rotation ticks, each row followed by its count of ticks
The counts run from 0 to 124.
[-23   9  13  23   9  16  -7  -3   5  31  14 -15  16  -7   3  -7   7 -13
   3   6 -11   6   4  34   1  -9   4 -17  10  -4  -4   1  15   9   6   9
   4   1  16   7 -12  11  -4 -18  11  -2   6   7  10  -3  11  11 -10  -4
   0  13  11  -4  13   4  -6   7   6  -8   3 -12  16   3   0 -14   6  20] => 38
[-26   5   3  12  13  24   1  -6   0  13  13 -18  29 -16   6   1  -8  -2
  -4  -5  11 -10  -7  25  16  -5   7 -12   2   2  -1  -3  -3  10  15  15
  20   6  13   6  -5  20   3  -7  -7  -9  -8   3   6  -9  20   4   4   2
   1  10  -7   3   0  -3  16   4   0  12   5   2  16   3   7 -13   9   8] => 61
[-21   3   3  26  13  19  -9  -1   9  12  26  -1  26 -13   9  -1   5 -12
  12   8 -20  -9   6  25   8   8  18  -3   5 -10 -12  -4   9   9   8   5
  10  -3  11  11  -8  15  -8 -11  -5  -7   6   0   7 -10  -3   5  -3 -16
   3  15   3   2   5  -5  -3   6   8  -3   5   0  21  20   2  -9  11  15] => 27
[-14   6   8  15  11  22  -7   5  -1  20  24 -15  13 -14  12   2  -3   5
   9 -13   0 -11  -6  25  14  -2   8 -16  -5  -6   2  -6  11  19  17   7
   7   4  13   8  -6  22   4  -7   6  -3  13  11  10  -1  14  14  -7 -21
  11   8   2  -8  15 -16   3   3   4   5  -4   5  11   8   3 -13  -1  18] => 6
[-26  12  -3  13  10  35  -7   0   1  12  17 -10  24 -18  -2   4  -8   0
   1   4   6  -7  -1  33   7   2  12  -3  -7  -1  -5  -5   6  21  10   9
  12   9   7  14 -17  13   1 -24   9   4   6   6   5 -13   7   1  -3  -2
   6  -8   3   6  -3   1   4   1  13   0   8  -2   9   4   9 -13   4  15] => 34
[-16  24  -3  21  13  18  -4  -1   5  15  20 -12  24 -13  16  -3   4  10
  11  -8  -7  10   4  17  10  -5  11 -21  -4   5  -1 -19   9   3   7   4
  10   0  13   5  -3  15   6 -19   0  -3   5   9  -6  -7   5  11   4 -15
  -6  12  -5  -2   3   3   2   7   5  18   5  10  19   7  -9  -1  -4  32] => 80
[-23  19   5   0  10  33 -10   7   2  14  14 -11  24 -21   8   6  -4  -1
  -1  -4   2  -5  -3  34  15  -4  11 -10  -4  -6 -10  -2  18  18   9   4
  16   2   7  11  -7  11   6 -16   9   3   2   4  19  -2   8   8 -12 -11
   4   0  -1  -2  -2   1  -6   9   7   7   5  -2  -1  -8   7 -16   0  10] => 105
[-16 -11  -7  21  22  19  -5  -2   1  18  19   1  31 -17   8   0   6  -6
   9   9  -8 -12   2  24  12  10  10 -10   4   4  -7 -10  -3   4   7   4
   9   2   6   1 -17  24   2  -5   5  -2   5  -1   9  -5  12   4   4 -15
  -7   5   3 -11  -8  -6   4   2   6  -2   9   1  22  15  -3 -21  18  21] => 114
[ -2  19  -6  12  20  20 -13  -8   5  21  23 -24  27   0   7  -3   3  -5
   9  16 -20  -3   7  25  -4   2  14 -19   6  12   0  -3  12   6   1 -16
   0   2  10  12   0   7   9  -9   5   3   9   4 -10  -3   6   2  -2 -18
  -2  17   6  -6  -8   5   3  -3  11  -1   3   3   6   3  -4 -14   4  29] => 96
[-14  13   4  11  21  15  -5   9   3  21  16 -11  11 -14   6  -1   5  13
   7  -5  -8   4  -3  26  15  -5   1 -26  -5  -5 -10 -14  14  12  14   3
   2   1   3   5  -7  16   8 -12  13   7  17   2   5  -5   9  16   2 -17
   1   1   0  -7   3 -13   6  -1   6  -7   5  -4  18   3  -2 -19   4  31] => 92
[-14  10   5  10  16  10  -2  -9   5  25  21 -12  24   8  10  -3   7   9
   4  11 -20   0   2  25  12  10   6 -15  10   3 -17  -1   8  -8   3   2
   4  -2   8   5   2  19  11  -3   8  -7  16   6   0  -3  11  11   6  -4
  -8  19  -5   1 -12  -2  -2  -5  -3  -9  10 -11  19   4  -1 -21   8  24] => 70
[-18  24   1   4  15  34  -9   5   3  12  22  -8  16 -24   8  -7  -2   1
   4 -14   1   6   2  22   9   2  17 -14  -6   1  -9  -8  14  17  10   0
  16   1   8  11  -5  14   4 -19   7   8  -2  -2   8 -14   3   7  -5 -16
  -3  -3  -4  -3   3   5  -5   2  18  11   5   4  -3  -4   1 -15   6  17] => 106
[ -4  13  -8  21  17  26  -9   4  -2  23  15 -13  21 -17   5  -4   6  -5
   5   3  -5   4  -2  23  11   0   9 -17 -10   0   2 -17   3   8  12   4
   6   5   3   5  -8  20   4 -18  10   6   2  -6   7 -10   6  12   4 -18
  -1  -3   6  -9   5  -4   7   5  15   4   2   9  16   9  -1 -16   8  30] => 21
[-10   9   1  15  16  17 -14   1   6  28  21 -17  22   4  10   5  11  -8
   6  17 -23  -1   6  28   2   3  10 -19  12  -2  -3  -1  19   9   1  -1
   0  -3   9  10  -2   4   6  -3   2  -6  11   7   2   3   7   8   2 -17
   0  21   9  -4   1   1  -6   6   6  -2   4  -4   9   7   0 -11   3  28] => 97
[-11  22   4   9   5  26 -16  -8  -1  22  15 -15  22   0  14  -2   3 -10
   4  15 -14   9   7  34   5  -1  12   0  -4   4  -6  -2  18   3  -2   1
   8   3  10  18  -1  26  -2 -17   3  -5   3   7   2  -6   3   9  -2  -8
  -3  10   9  -4  -8   6  -8   4  13  -6   3   0  12  -1   5  -8  -3  20] => 123
[-16  13   5  26   7  26  -9  -2   1  15  24 -11  21 -19   9   1  -6  -6
   5  -3  -3  -8  -2  23  13  -1  19  -2  -7  -9   1  -2   8  18  16  16
   9   9   5  13  -7  18  -3 -15   1  -1   2   0  14 -12   9   9  -5  -8
   9   8   8  -1  11 -10  10   6  10   0  -1   3  22  14  10  -7   8  11] => 120
[-23  24   0  17  22  23 -11  -2  -3  19  18  -7  32 -18  10 -14  -7  -2
   6  -9  -2   6   8  12  20  11  19  -7  -9   3  -8  -2   6  11  21   8
   9   6  -3   8   0  17   5 -12   2  -3   1   5   8 -16   0  17  12  -4
  -2   9  -5   0  -6  -2   5   3   5  -5  10   1  11   8   3  -9   9  17] => 47
[-16  20   5  14  11  19  -8   3   2  11  20 -15  18  -2  13   2  13  -1
   8  -6  -8   0  -2  21  13   2   8 -27  -3  -5  -1  -9   9   7  10  18
   8   0   9  -2   1  14   3 -17   6   0  -3   7  11  -6  26  16   2   0
   3  13   9  -5  14   5  -5  10   0  -3  -1  -4  13  -3   2 -11  -1  29] => 65
[-19  20  -8   7  22  26  -3   2   1  12  17 -17  29  -7   2   1  -3   7
   5   8  -5  -8   0  22  13   4   7 -12   4  12  -8  -7   0  17  10  -3
   7  -4   2  10  -9  12  11  -2 -10  -6   2   8  -7 -15   6   6  19 -12
 -10  11  -7   8 -12  -9   4  -7  10   6   4   0  -1   1   5 -12  14  24] => 74
[-29   6   2   2  13  26  -6  -1   5  10  28  -1  24 -22  10   3   2  -4
   8  -5  -7  -9   4  26  11  10  19 -14   4   4 -12   2  11   8   0   0
  16  -3  16   5 -12   6   3 -15   3   5  11   6   3  -1   7  -5 -11 -20
  -2   5  -6  -5  -3  11 -10   9   7  12   4   3  -6   0   1 -11  13  12] => 13
[-21  17   2  -1  17  18 -10  14  -6  26  16 -18  19 -25   5  -2  -3  -6
   5   6   1  -6   1  31   9 -11  -2  -8  -2   3  -6   1   8  23  14   6
  11  -4   3   9 -13  19  -1 -10   4   1   5   7   8  -5   2  17   0 -22
  -9  -5   1  -1  -5  -7  -7   2  10  -5   6   3  -6  -5   3  -4   5  23] => 19
[-18  15  14  10   9  26 -11 -14  -2  17  10 -19  23   2  12  -9  -3   5
  -1   4  -2  -4  -5  35  14  -4  16  -7  -2   9  -4   6  11   2   2  10
   8  10  11  14   1  21   3 -15   3  -1   1   6  12  -7  21   9  -8   2
  12  11   5  -4   9   0   7   4   2  -7   0  -1  17  -6  14 -15   3  13] => 50
[-23  21   3  12  12  35  -8  -9   0  19  13 -12  27 -13   4  -3 -12  -2
  -5   5   3   3   6  25   9   3  19  -2 -10   8  -1   5   4  13   5   5
  16  15   6  16  -9  10   6 -24   9   3   0   2   7  -9   5   1  -2  -3
   1  -6   1   0  -2  10   5   5  11  16   9   7   5   1   7 -13   9  14] => 35
[-14  22   7   1   9  25 -11 -18  -5  15  18 -15  16  -4  12 -15  -7   9
   5  -4   1   0   1  36  12  -6  15 -10   0  19  -9   4   9   9   5   5
   5   2  12  10  -1  25   2 -18   5   0   1  15   4  -6  17  10 -10  -8
   5   6   2  -6  -1   2  -6  -1   6 -10   0  -1   4 -11   6 -13   4  19] => 51
[-16   6  -8  14  17  21  -9  -9   0  16  18 -13  37 -17   6  -6   2 -17
  11  12 -10  -3   6  29   2   2  10  -8  10  15  -3  -1  -3   7   5   4
  13  -5  14   6  -7  19  -2 -18  -5  -4  -8   4  -5 -11   4   5   6 -11
 -13   7   2   3 -12  13  -6  -4   9  -4  11   2   7   7  -1  -5  17  24] => 41
[-34   9  -2   6  15  17 -13  -1  -3  15  18  -8  28 -17   9   3  -1  -8
   7   4   2 -16   2  31  16   5   9  -8   6  -6 -11  11   7  15  19  14
   7  -1   2   3 -12   8  -1  -8   6  -4   5  12  14   1   9  17   1   3
   3  11   5   5  -9   5  -5   6  -7 -11   7  -5   2  -1   6 -10   6  11] => 45
[-18   6   7   0  16  15 -13  -4   0  26  24 -13  23 -16   7  -7   2  -7
   7   7  -9  -7   6  32   3  -2   7 -12   9  11  -4  11  10   5   2   4
   7   3  14   8 -13  14  -4 -20  11   4  15   8   2   3   3   9 -10 -19
 -10   2   8  -3  -2  10 -13   0   4  -9   5  -2  -3  -3   2  -4  11  23] => 111
[-19  -5   4  10  16  20 -11  -4   5  14  31  -6  20 -14  17   7   0   2
  11  -6   0 -17   0  27  12  11  16 -12   6   2  -5   1   7  10  11   5
   7   1  14   3 -16  12   1  -7   2  -8  18  15   6   1  11   2  -3 -20
   1  11  -1  -8   1  -6  -7   3   0   3  -5   4   3   8  -2  -4   8  16] => 99
[-21  30   2   3  10  23 -11  -9  -1   9  13 -11  19  -5   8 -12  -3   8
  11   0 -10   6   7  35   9  -9   9 -10   6  13 -12  -4  14  14   0   4
   2  -4  12  13  -4  17  -5 -21  -2  -1   0  17  -2 -10   5  13   3  -5
   1   7   3   5  -6   6 -18   0  10 -12   0  -7   5 -10   1  -8   4  31] => 52
[-14  15   7  12   8  21 -14   2   0  24  12  -6  16   0  15  -6  10  -9
   9   5 -15  11  11  31   8   4  15 -12  -3   1  -7  -7  18  -2   1   6
   1   4   9  10  -5  23  -1 -18   5  -7   4   6  12  -6   5   8  -3  -9
   0  13   7 -14   3   5 -14  12  10  -5   2  -4  14   1   4 -16  -4  24] => 124
[-31  16   1   5  20  18 -13   2  -8  16  14  -7  32 -20  12  -2  -6  -2
   0  -1   4   0   5  24  19   8  19  -4  -7   1 -12   7   6  16  19  13
  12   0  -2   8  -4   6   1 -15  -1  -4   3   7  17  -8   1  15   8  -3
   3   6  -5   3  -4   8  -1  10  -2  -1   9   1  -1   0   9  -2   6   8] => 46
[-22  -2  -7  20  20  14  -6  10   0  21  14  -4  29 -18  11  -2   7 -11
   9   9 -18  -1   9  24   7  11  13 -13  -1   4  -7  -8   2   3   2   1
   8   3   5   4 -15  19   0 -14  -1  -1   8  -1   7  -7   1   7   5 -23
 -10   5  -1 -14   1   0  -7  10   6   3   9   5  12  15  -6 -10  17  22] => 113
[-29  10   2  15  19  14  -2   4   2  27  15  -9  22  -6   4  -5  -1  -4
   5  -5  -4   7   5  26  15  -1   2 -18   8   0 -12  -7   3   9  23   9
   3 -10   8   2 -14  12   8  -6   6 -11   8  15   1 -10   7  14  18  -1
  -5  15  -3   0  -7  -8   1  -7   1  -1   4 -12  15   5  -5 -14  13  21] => 59
[-14  22  11  17  11  18  -9  -7   8  31  14 -21  16   5   0  -7   0 -10
   0   5 -13  13  13  27  -2   1   5 -14   4   1  -1   0  10   6  15   0
   5   1   9  14  -8  12   0 -16  18   0   7   5   0  -9   3  11  -3  -3
  -5   7   9  -2   0   5   0  -4  12  -9   7  -7  18   4  -1 -15   5  23] => 37
[-26  30   2   9  13  20 -10   4  -4  17  18 -13  20 -14  10   6  -1   5
  11  -1  -1   2   0  28  10 -11  11 -19  -2   8  -1  -3  19  14  10   8
   9   1  13  10  -5   7   3 -18   0  -3  10  10  -7  -5   3  11  -2 -18
  -4  10  -4   9   1   4  -4  11  -1  14  -2   7   7   1  -2   7  -3  21] => 79
[-21   0   1  20  15  22   4   8   3  11  27  -6  25 -11   9  13   9   4
   0  -1 -14 -13  -1  17  16  17   8 -16  -1 -10  -5  -5   1   9   6  12
  17   3  10   1  -4  15  12  -7   0   4   8   3   9 -13  16   2   8 -15
  -4  11  -6  -4   6 -10   3   4   7  11   7  -1   7   7  12 -13   7  22] => 87
[-23  23   6   3  15  26 -10  -1  -2  20  22 -19  15  -9   6  10  -7  16
   6   1   4  -9  -2  30  10 -11   1 -14   2   5   2   4  12  20  10   8
   3   5   9  11  -9   7   3 -13  11   0  14  20  -5   0  10  15  -2 -10
   3   8   2   9  -2   2  -3   2  -2   2  -6   2   1  -7   4   0  -4  22] => 78
[-12  12  -2  11  10  28  -9  -6   2  13  34 -14  16 -22   8   6  -8   6
  11 -10   8 -10  -6  28   8  -4   9  -8  -5   0   0  -4  11  17  12   5
   9   5  11  10 -11  20   0 -16   6   1  13  12  -2  -2   8  10  -7 -18
   5  -2  -4   1   3  -9   6  -4   9   4  -6  11  10   7   3  -1   1  17] => 7
[-21   6   0  13  12  30  -7   4   3  12  21  -2  14 -15   1   5   2   2
   3  -6   3  -2   2  30  18   8   6 -10  -4  -9  -6 -10   4  20  20  10
   4   3   3   7 -21  18   5 -17  12   1   9  10  11 -11   7  11   6  -1
   6  -6   4  -4   0  -7  -2  -2  13  -7   0 -10   8   4   7 -26   8  19] => 33
